Each row has a name. Each piece below is followed by the name of the row it came from, unless a question asks for something else. Each question is about the rows just above it.

[109 107 139 132 136  95 122  93 111] = sen
[109 107 136 139 132 107 122  95 149] = gez
[ 33 152 132 102 131 195 137 107 145] = doniv
[ 96  56 145 141 139 161 137 163 137] = Risus
Which row holds [ 95 122 107 132 139 136 107] read backwards? : gez
find: [109 107 139 132 136  95 122  93 111] : sen

[110 147 158  89] : fen
[127  75 134  67] : tani
[128  89 158 147] : bano
[100 200  86 153] : ribu
[126 148 176 123] : budi
Which row holds this, read backwards? [123 176] : budi
Which row holds [ 67 134  75] read backwards? : tani
The row with [110 147 158  89] is : fen

[105 118 125 102 108]  sud
[ 58 143  71  79 100]  zag
[ 71 192  60  83 110]  Zetek
[ 93 160  77 118 131]  did
[ 93  93 131  87  95]  bokik
[ 73 131  93  84 100]  kav
[124  60 192  83  79]  bebu
[ 81 137  92  93 106]  dini
Which row holds this, read backwards? [143  58] : zag
find: [ 73 131  93  84 100] : kav
[ 83 192  60] is which row, read backwards? : bebu
[ 83 192  60 124] is which row, read backwards? : bebu
Which row holds [160  93] read backwards? : did
Which row holds [100  84  93 131] read backwards? : kav
Which row holds [118  77 160] read backwards? : did

[125 116 149 154 125 122 163 126 144 125 165 165 148 105 102 150 106 143
 139 132 160 133]  Fup
[127 128 135 134 129 127 143 126 133 133 139 142 131 128 126 131 125 135
 132 129 133 127]  Papeb
[127 101 153 146 141 140 180 135 106 124  99  98 141 115  94 140 148 139
 106 102 171 110]  supop
[128 115 133 137 145 137  95 140  98 133 119 116 132 141 105 133  98 124
 142 164 136 131]  Zudo
[132 149 138 136 162 144 108 146 116 169 106 113 131 176 100 119 136 169
 144 103 113 138]  kir
[126 115 138 131 107 124 131 109 114 120 143 151 117 114 158 129 105 150
 164 151 129 136]  sav
[130  95 139 149 174 135 112 144 100 160 127 122 119 175  97 126 111 110
 114 164 148 105]  fima
[129 163 123 128 114 123 111 127 132 142  98 119  98 133 116 164 141 105
 133 124 105 152]  zisan
[129 175 119 127 122 129  98 142 162 124 130 128 161 113  92 141 113 132
 134 115 107 158]  Luzaz
[132 149 138 136 162 144 108 146 116 169 106 113 131 176 100 119 121 135
 128 140 109 124]  sode
[129 163 123 128 114 123 111 127 169 126 139 140 146 114 116 134 120 137
 200 108 105 152]  lol
[128 130 143 153 148 132 147 145 151 137 131 125 131 126 128 131 126 128
 105 105 153 128]  dap
Which row holds [127 128 135 134 129 127 143 126 133 133 139 142 131 128 126 131 125 135
 132 129 133 127]? : Papeb
Which row holds this, read backwards? [113 161 128 130 124 162 142  98 129 122 127] : Luzaz
Which row holds this, read backwards? [164 142 124  98 133 105 141 132 116 119 133  98] : Zudo
Which row holds this, read backwards? [145 147 132 148 153 143 130] : dap

[ 73 132 134 162  58  78] : kes
[ 62 133 128 164  55  71] : lom
[108 118 112 118  68  59] : guge
[ 70 137 137 165  56  73] : kozif
[133 162 136 162  70  77] : Pire
[121 118 118 112 137 145] : Nipuf
[108 152 152 192  68  59] : mek
[108 133 152 192  68  59] : Guzi
[129 119 119 110 143 146] : vufef
[ 98 130 120 149 141 143] : bage
Which row holds [112 118 118] read backwards? : Nipuf
Which row holds this, read backwards? [162 134] : kes
The row with [108 152 152 192  68  59] is : mek

[157 189 134 171 136 145]  Ralil
[ 78  70 188 138 144 111]  turef
[124 104 177 155 150  95]  pego
[159 173 120 165 171 185]  Kefal
[ 78  70 104 138 144 111]  Mosu
[ 73 124  81 130 136 145]  letug
[ 78 117 125 104 177 119]  Zon
[166 110 195 112 177  33]  Ledek
[ 78 117 125 104 164 195]  kepi
[174 100 177 181 140 146]  kad
Which row holds [157 189 134 171 136 145]? : Ralil
Where do [ 78 117 125 104 164 195] appear? : kepi
[195 110] is which row, read backwards? : Ledek
Which row holds this, read backwards? [119 177] : Zon
Which row holds this, read backwards? [111 144 138 104] : Mosu
Which row holds [138 188] read backwards? : turef

[157 144 122  70 144  92 103 128 131 138 123 105 120  75 108 172 137 182
 134 128 137] : nofon
[144 157  76 115 146 131 115  96 127 111 105  93 130  96 120 128 136 155
 132 141 139] : kopun
[152 152 148  77 128 104 104 129 158 142 128 116 120  85 104 158 136 155
 133 125 139] : dok
[123 105 120  72 108 172 137 182 134 118 110 112 140  88 124 164 133 204
 150 181 140] : pures
[199 124 122  86 164 141  83 126 127  97 117 125 153  95 123 163 133 200
 149 192 138] : vapo
[140 111 107 137 179 132 125 124 127  73 119  96 128  91 127 187 136 205
 121 148 136] : vugun
[162 156  80 103 150 126 105 111 121 108 108  91 126  94 124 160 136 182
 127 149 136] : dav
[173 149 127 121 140 111 107 137 179 132 125 124 127  76 128 143 102 162
 141 155 136] : nobar
Which row holds this, read backwards? [134 182 137 172 108  75 120 105 123] : nofon
[172 108  75] is which row, read backwards? : nofon
Which row holds this, read backwards? [ 76 127 124 125 132 179 137 107 111 140] : nobar

[ 89 152 125 130] = bazo
[143  88 124 132] = dofi
[ 89 125 152 130] = Leru
[ 93 126 124 131] = Vogas
[146  96 110 147] = matok
[130 205 145 112] = seb
Which row holds [110  96 146] read backwards? : matok
Which row holds [125 152  89] read backwards? : bazo
Which row holds this, read backwards? [124 126  93] : Vogas
[124  88] is which row, read backwards? : dofi

[104  51 164 135 104 171 136 136  97 119 136 144 125  95] = kolu
[104 111 151 127 140  91 147 118 116 107 113 111 138  79] = Vadob
[143 148 151 107 111 118  79 116 138 147 127 113  91 140] = zar
[ 95 125 144 136 119  97 136 136 171 104 135 164] is which row, read backwards? : kolu
Which row holds this, read backwards? [111 107] : zar
[140  91 113 127 147 138 116  79 118 111 107] is which row, read backwards? : zar

[160 136  54  87] : luza
[178  54  87 136] : Sis
[175 140 206  86] : dinu
[165 140 206  96] : Vepos
[178  54  87 124] : Niv
[ 96 206] is which row, read backwards? : Vepos
[136  87  54] is which row, read backwards? : Sis
The row with [175 140 206  86] is : dinu

[188 145 135 153 188 139 184] : mamon
[165 191 140 169 153 159 147] : kifop
[124 103 133 135 128 139 128] : dovi
[153 139 215 188 146 135 128] : zuzes
[215 146 135 153 188 139 126] : fevi
[139 188 153 135 145 188] is which row, read backwards? : mamon
Which row holds this, read backwards? [146 188] : zuzes
[153 169 140 191 165] is which row, read backwards? : kifop
Which row holds [126 139 188 153 135 146] read backwards? : fevi
Which row holds [128 135 146 188 215 139] read backwards? : zuzes
Which row holds this, read backwards? [147 159 153 169 140] : kifop

[119 105 115 119 159 136 123 135 139] : pifas
[134 130 129 156 123 118 131 138 110] : beko
[109 114 118 115 126 149 104 118 131] : Sas
[118 151 101 117 101 123 116  83 122] : mutob
[117 152 102  91 119 117 119  72 143] : lozak
[117 152 102  91 119 117 110  72 143] : Tesir
[143 180 127 139  94  81 145  86 112] : bal
[117 121 126 125  94  81 145 126 126] : meguz
[126 131 123 123 131 156 138 118 110] : rabik
[113 130 114 137  93 143 104 113 108] : pep
[110 138 131 118 123 156] is which row, read backwards? : beko
Which row holds this, read backwards? [116 123] : mutob
find: [117 152 102  91 119 117 119  72 143] : lozak
Which row holds [ 83 116 123 101 117 101 151 118] read backwards? : mutob
find: [143 180 127 139  94  81 145  86 112] : bal
Which row holds [108 113 104 143] read backwards? : pep
[126 126 145  81  94] is which row, read backwards? : meguz

[ 62 151 138 212  83] = ros
[136 135 158 140  56] = kivi
[119 180 136 136 134] = lerof
[104 168 113  62 106] = bapa
[ 78 133  99  62 106] = gita
[106  62 113 168] is which row, read backwards? : bapa
Which row holds this, read backwards? [136 136] : lerof
[ 83 212 138] is which row, read backwards? : ros
Where do [ 78 133  99  62 106] appear? : gita

[172 144 165  95  99 199  78  66  96] : Gal
[135 131 135 123 122 140 119 118 122] : vufen
[135 131 134 123 122 139 119 117 123] : lef
[131 137 123 122 140 119 118 122 112] : kizut
[135 130 133 123 123 138 120 119 123] : kenud
[164  95  99 199  78  66  99  93 110] : fal
[151 137 146 111 110 165  99  93 111] : Faka
Which row holds this, read backwards? [ 93  99 165 110 111 146 137] : Faka
[135 131 135 123 122 140 119 118 122] is in which row? : vufen
Which row holds [122 118 119 140 122 123 135 131] read backwards? : vufen
[139 122] is which row, read backwards? : lef
Which row holds [ 66  78 199  99  95 165] read backwards? : Gal

[140 166 139  94 139 112  90 139 138 118 148  91 112 135 130 106  96 162
 119 124  96 123 115 107 141 134 114 200 132 134 151 139 129 118 106 158
 109 135 132 130 167 145 161 155 131 110  95 137 100 132 156 134 126 122] : Duta
[140 166 139  94 139 112  90 139 138 118 148  91 112 135 130 106  96 162
 119 124  96 123 115 107 141 134 114 200 132 118 103 123 116 120 128 107
 106 119 117 141 124 113 123 162 150 116 146 176 173 152 153 117 129 137] : mitob
[140 166 139  94 139 112  90 139 136 118 148  91 112 135 130 106  96 162
 119 124  96 123 115 107 141 134 114 200 132 134 151 139 129 118 106 158
 109 135 132 130 167 145 161 168 126 108 119 173 123 138 130 144 134 133] : Dalu
[140 166 139  94 139 112  90 139 136 118 148  91 112 135 130 106  96 162
 119 124  96 123 115 107 141 134 114 200 132 134 151 158 106 109 135 118
 129 139 132 130 167 145 161 155 131 110  95 137 100 132 156 134 126 122] : keni
find: [140 166 139  94 139 112  90 139 136 118 148  91 112 135 130 106  96 162
 119 124  96 123 115 107 141 134 114 200 132 134 151 158 106 109 135 118
 129 139 132 130 167 145 161 155 131 110  95 137 100 132 156 134 126 122] : keni
find: [140 166 139  94 139 112  90 139 138 118 148  91 112 135 130 106  96 162
 119 124  96 123 115 107 141 134 114 200 132 118 103 123 116 120 128 107
 106 119 117 141 124 113 123 162 150 116 146 176 173 152 153 117 129 137] : mitob
[140 166 139  94 139 112  90 139 136 118 148  91 112 135 130 106  96 162
 119 124  96 123 115 107 141 134 114 200 132 134 151 139 129 118 106 158
 109 135 132 130 167 145 161 168 126 108 119 173 123 138 130 144 134 133] is in which row? : Dalu

[106 106 112 117 223] : zev
[120  82 180 160 180] : vuzu
[104 148  92  40 151] : kezol
[128  99  56 107 144] : Fek
[128  99 180 160 154] : dem
[106 106 112 117 222] : bido
[106 106 112 117 222] is in which row? : bido
[107  56  99 128] is which row, read backwards? : Fek

[139 145 127 144 127 152 142 146 169 152 148 156 151 141 148 143 153 114
 135 151 138] -> Bera
[148 157 127 157 126 152 152 156 147 155 159  64 151 159 143 155 147  54
 150 152 154] -> kila
[156 151 143 147 128 157 110 107  97 155 149 166 156 139 154 146 157  55
 144 157 142] -> Fafu
[110 105 128 106 128  97 105 102  91  97 100 145  98 116 105 104  99 223
 108  97 110] -> bif
[142 145 128 145 128 152 145 146 165 151 147 141 151 139 148 145 152  55
 145 152 142] -> notu
[110 105 128 103 127  89 104 105  54  92 104  52  92 109  91 106  89 204
 101  91 107] -> besud
[137 141 128 140 128 149 139 141 168 147 142 170 148 137 147 139 151 101
 137 148 136] -> pazi
[112 105 129 107 129 109 109 108 116 106 104 198 110 109 117 107 112 213
 104 110 108] -> tak
[145 155 127 155 126 149 149 152 144 152 156  69 148 158 140 152 144  77
 145 148 151] -> fos
[112 108 128 109 129 104 110 107  97 104 105 146 105 117 110 108 106 220
 111 104 112] -> nake
[112 108 128 109 129 104 110 107  97 104 105 146 105 117 110 108 106 220
 111 104 112] is in which row? : nake
Which row holds [151  64 159 155 147] read backwards? : kila
Which row holds [141 151 156] read backwards? : Bera
Which row holds this, read backwards? [102 105  97 128] : bif
[142 145 128 145 128 152 145 146 165 151 147 141 151 139 148 145 152  55
 145 152 142] is in which row? : notu

[146 213  87 113] -> gevi
[224 129  87 115] -> zomen
[143 133  96 120] -> fev
[158 143 118 123] -> rar
[138 128 198 105] -> bigi
[132 145 218 134] -> kikip
[156 133 219 127] -> pubir
[151 136 216 125] -> Femad
[156 133 219 124] -> Dov
[149 136 221 129] -> Rik
Which row holds [125 216] read backwards? : Femad
Which row holds [136 151] read backwards? : Femad
[143 158] is which row, read backwards? : rar
[156 133 219 127] is in which row? : pubir
Which row holds [129 221] read backwards? : Rik
Which row holds this, read backwards? [124 219] : Dov

[112 127 125 152 141 131  85 160 177 134 135 153] : mozan
[117 127  86 152 138 128 157 122 178 128 113 146] : guga
[113 128 128 157  86 138 117 152 127 122 178 142] : raba
[112 127  85 160 141 125 152 131 177 125 106 142] : boma
Which row holds [177 160  85 131 141 152] read backwards? : mozan
Which row holds this, read backwards? [113 128 178 122 157 128 138 152  86 127 117] : guga
[177 131 152 125 141 160  85] is which row, read backwards? : boma
[125 177 131 152 125 141] is which row, read backwards? : boma

[164  77 224 106  77 146] : rorel
[158  77 224 106  77 142] : genu
[164  77 224 106  77 142] : tudu
[164  77 224 106  77 142] is in which row? : tudu
Which row holds [158  77 224 106  77 142]? : genu
find: [164  77 224 106  77 146] : rorel

[197 147 127 197 148] -> Nidiv
[124 209 198 124 210] -> Veb
[195 129 131 195 129] -> zaz
[121 193 203 121 194] -> fava
[149 209 198 174 146] -> Dopo
[149 192 173 149 193] -> lomit
[124 209 198 193 138] -> kal
[170 143 156 170 142] -> zakis
Which row holds this, read backwards? [149 173 192] : lomit
[174 198 209 149] is which row, read backwards? : Dopo
Where do [124 209 198 124 210] appear? : Veb
Which row holds this, read backwards? [173 192 149] : lomit

[168 150 144 144 134 127] = feki
[199 166 130 155 159 126] = Dur
[169 104 146 164 114 124] = kegu
[163 184 108 130 151 148] = zeses
[ 77 101 100 123  97 122] = kam
[214 154 124 163 129  91] = vava
[136 106 136 123  90 129] = rume
[ 94 120 144 140 139  97] = nide
[169 104 166 104 120 137] = gudu
[128 117 148 115 118 153] = Pib
Which row holds this, read backwards? [144 120  94] : nide
find: [169 104 166 104 120 137] : gudu

[ 90 138 102 207 108 177 102 119] : tomug
[121 117 114 138 134 130 104 168] : tol
[137 127 138 105 128 177 102 112] : vaso
[114 121 138 134 130 117 128 123] : Mamuk
Which row holds this, read backwards? [117 130] : Mamuk
find: [ 90 138 102 207 108 177 102 119] : tomug
Which row holds [117 130 134 138 121 114] read backwards? : Mamuk
[119 102 177 108 207] is which row, read backwards? : tomug

